Named turns come first, each shown by rows before and after it. Which turns, in which order, take the first row of each pair that follows to the second? Write the first one first, as in the answered first pair.
turn J:
[-12  -4   4 -18  25  12   4  -4  13 -11   1  18  -6] -> [-14  -6   4  -1  22   6   6  -6   4 -18 -14  21   5]
[ 21  -4   0 -12  -6  12   1  -5   5  25  -5  -2  -7] -> [ 15  -7   0 -19   3  14   0  -7   7  18  -6   7 -14]
[-25  12  -4 -36 -11  17  17  -4  -9  -6  41  17 -21] -> [-34   7  -4 -25  -1  16  18  -9 -15 -25  26  33 -13]
[  0   6   6  50   5   5  -4 -12   6  -8 -12   2  -5] -> [ 9  8  8 50 -3  5 -5 -4  4  1 -4 -9 -4]
turn T:
[  1  -7  41 -38  33  -5 -49  16  66  27  -2 -29 -42] -> [-10  -9  38 -46  40   2 -45   9  66  21   3 -12 -47]
[-17   5 -12  -9  17 -24  -5  21  16   0  28  13 -14] -> [ -7   9 -13  -2   8 -25  -6  25  15  12  31  -2 -13]
[  2 -11  18   7 -13   0 -11   3   2 -12 -26  -4   4] -> [-13  -9  15 -10 -12  12   4  -5   2 -17 -13  13  -6]
[ 10  16   5 -25  11   1 -15  13  17  12  23 -40 -17] -> [  3   7   6  -9  32 -12 -36  10  19  -4  -8 -33  -8]
turn P:
[ 21  12   7  23   7  -4 -46 -22  31 -33 -41  -1  18] -> [ 36  28   5 -27 -16  19 -31 -10  44  11  18 -29 -15]
[ 14  25 -24  44 -73   2  81  11 -41  16  20  -4   8] -> [ 12  -2  -5 100 -16 -40   5  14 -20 -20 -60  -5  32]
[ 42  14  -9  -9 -38   5  32  20   4  62  38 -31   5] -> [ 14   2 -16  42 -36  -4  60  -2 -32   3 -14  16  52]
[ 14  18  -6  -6 -39   2  26   6 -19  26  17 -10   4] -> [  3   7  -3  30 -22 -12  14  -2 -25 -11 -26   8  28]
Now pairs of rows:
(two turns a pair)
[  6  41  14 -23  31   7  -5 -10 -14 -24  -8   8  -8] -> [ 10  45   8  -7  10   7  17  -9 -37 -22  -9   7   8] -> T, P
[ 17   0  12  19   6 -15 -28  16   4   4 -25 -22   2] -> [  7  11  -4  10 -29   5  34   3 -29  -3  -3   4  12] -> P, P
[ 11  -1   4   8   2  -6 -12   3   1   5  -6 -18  12] -> [ -3   2   0 -19  -3  14   8  -5   0   2  18  -1   0] -> T, T
[-11   0  29 -30  -6  33  24   3  14   8  48  -1   5] -> [ 12  -2  39  -9   1  12 -16  22  30  25  29 -36   7] -> T, J
[  9 -22  19   7   5 -39 -33  18  30  36 -37 -42  14] -> [-38 -30  15   5  31 -26  -6 -15  20 -21 -55  26  24] -> T, J
[-14   5  -6 -20  -2  12  10  -5  14  -8  14  15 -10] -> [-12   1 -10  13  -2  -4   6  -5   1 -25 -19  18  15] -> P, J
[-14   8   1  43 -23  -7  25 -15 -41 -28 -11  27  12] -> [ 12   3  12  57 -11 -32 -31   7 -17   0 -27 -19   8] -> J, P
[-30 -13  -4  -8  39  13   3 -22   2 -36 -10  47 -13] -> [-17  -2  -6 -41  27  26   6 -12  14  -1  32  26 -38] -> P, P
[ -9  11 -22 -25 -15  31   7  -6 -12 -14  -4 -18  23] -> [ -1   7 -16 -23   4  18 -31   0   7 -10 -16 -37  13] -> P, P
[-26 -12  -8  -5  36  -1   1 -33  -8 -49 -27  46   9] -> [ 19  -2 -12  48 -19 -26   7  -4 -33 -12 -34  -5  45] -> J, J
[ -9   1  10 -30  35   9 -34   5  35   1  13   1 -28] -> [-15   6   5 -43  24  22  -8  -1  27   0  27  15 -29] -> J, P
[-25 -13 -12 -18  20  -8  -8   2   0   9  20 -26  -8] -> [-10 -10 -16   2  -3 -13   6   8 -19  14  14 -36   8] -> P, T
[-13  -6  -9 -12 -12  31  10  -9  19 -10   0  48 -17] -> [ 18 -13  -1  37 -14  -1 -29  13  18   4 -36   6   5] -> T, T
[  6  17 -15  -8  37 -16 -70  30  29   5 -23 -34 -15] -> [ 27  22 -21  22   0 -26 -49  44   5  17 -24 -55   6] -> P, T
[ -5   2  -9 -16   5   6  17 -17  -7 -10  -2  40  -6] -> [  4  -5  -1  12  12 -15 -13  -9  -2 -13 -33  26   7] -> P, J
[ 55  23   5   9 -17 -14  16  -3 -24  36  27 -60 -33] -> [ 41   3  15  48  34 -41 -32  -8 -13  -5 -35 -46 -14] -> T, J
[  0  26  13  -7  -3 -13 -47  35  39  40 -45 -42 -48] -> [-31  22  12 -43  22   6 -37  16  45  16 -32  -3 -68] -> J, T
[ 16  -3   2  35  -5 -24 -28   8 -12   6 -28 -29  19] -> [  9   8 -12  16 -42   1  27   2 -34  15  11 -14  16] -> P, P
[  3 -19  14  37  29 -39 -64   2  24 -12 -41 -23   8] -> [-10   9 -13  -1 -54  11  69 -20 -37  -7  31  20  16] -> P, P
[  9   3 -23  29 -10 -11  39   1 -23 -37 -12  27  42] -> [ 37  -1 -10  42   1 -35 -14  26   1  -9 -25 -20  36] -> J, P
[  9  -4  10  18  -2 -13 -18   5   6  20 -15 -18  13] -> [  5  -3  12 -10   8  -6 -20   6  22  28   4 -18  -7] -> J, J
[-30  34 -15 -60  -8  31  10   0  15  40  78 -37 -45] -> [-16  32 -30  33 -68   5  60   2 -53  18  34 -36  31] -> P, T
[ -6   9  -5 -14 -27  19  32  -6  -7  12  29  -8   2] -> [-16   2  -6   3 -17  15  36 -16 -17 -14   7  14  19] -> P, T
[-10  -2   1  10  -6 -28 -12   9 -16 -30 -20  -1   8] -> [-17   4  -6  -6 -17 -14  13   2 -24 -33  -3  14   4] -> T, J
[ 10  -3  28 -33 -31   5  37  33   9  28  38 -24  -2] -> [-29 -17  26  -9  -5   2  54   4 -12 -36  -3  38  20] -> J, P
[ 21  19  -9 -25 -46  20  13   4  -3  47  60 -27 -15] -> [ 34   0   6  27  -3 -21 -64  20  20  35  -6 -52   4] -> T, J
[ -1  15 -12  11 -35   8  46   3 -22  13   8   5  13] -> [-30   6  -9   2   5  13  34 -14  -9 -23 -10  39   7] -> P, T
[ 20  -6   4 -26   4  18  28 -11  11  18  36  -3 -23] -> [ -2 -15   3 -12  26  17  32 -27   4 -20  11  31 -11] -> J, J
[-28  11 -40  -5  13  15   9  -8 -20  28  28 -20  -9] -> [-39  -2 -35  20  39   0 -18 -14 -12  -1  -9 -10   1] -> T, T
[-20 -11  16  -1  14   7 -18   3  24 -10 -11  36 -11] -> [-14   1   8 -12 -18  23  21   3   9   8  15  35 -12] -> J, T
[  3   1  15  -5 -27  17  21  13   8  27  39  11 -10] -> [  2  -5  14  37 -34   3  25   9 -13   4   3  21  23] -> P, J
[-27 -37  17  24  66  -1 -41  28  45  -8 -30  24   4] -> [-51 -19   1 -26  34  45  33   7  28  -6  32  63 -14] -> J, T
[-15  -3 -20  -5  -6  38  29  -4 -25   7  14 -15 -42] -> [  7  -4 -19  26 -17  19   8  10 -26  24  -1 -47 -27] -> J, T
[ 25   1   3  37 -10 -29 -31  21  -8   9 -31 -22  30] -> [-18  -9   7   1  42 -12 -36  -6  10 -32 -35  27   7] -> J, T
[  1  -9  25   8  -3 -46 -17   9  12  14 -44   2  13] -> [ -6   5  10 -14 -44 -22  45  -2 -14  22  -3  19  13] -> P, P
[-20  -5 -13 -43 -18  15   2   3   3  -7  20  -8 -34] -> [-35 -14 -17 -17  -6   7   7  -9 -10 -40 -12  19 -10] -> J, J
[ 26  55  -8   1 -45  17  -2   4  12  32  23 -48 -27] -> [ 24  37   4  21  -2  -7 -57   6  35  12 -19 -53 -28] -> J, T
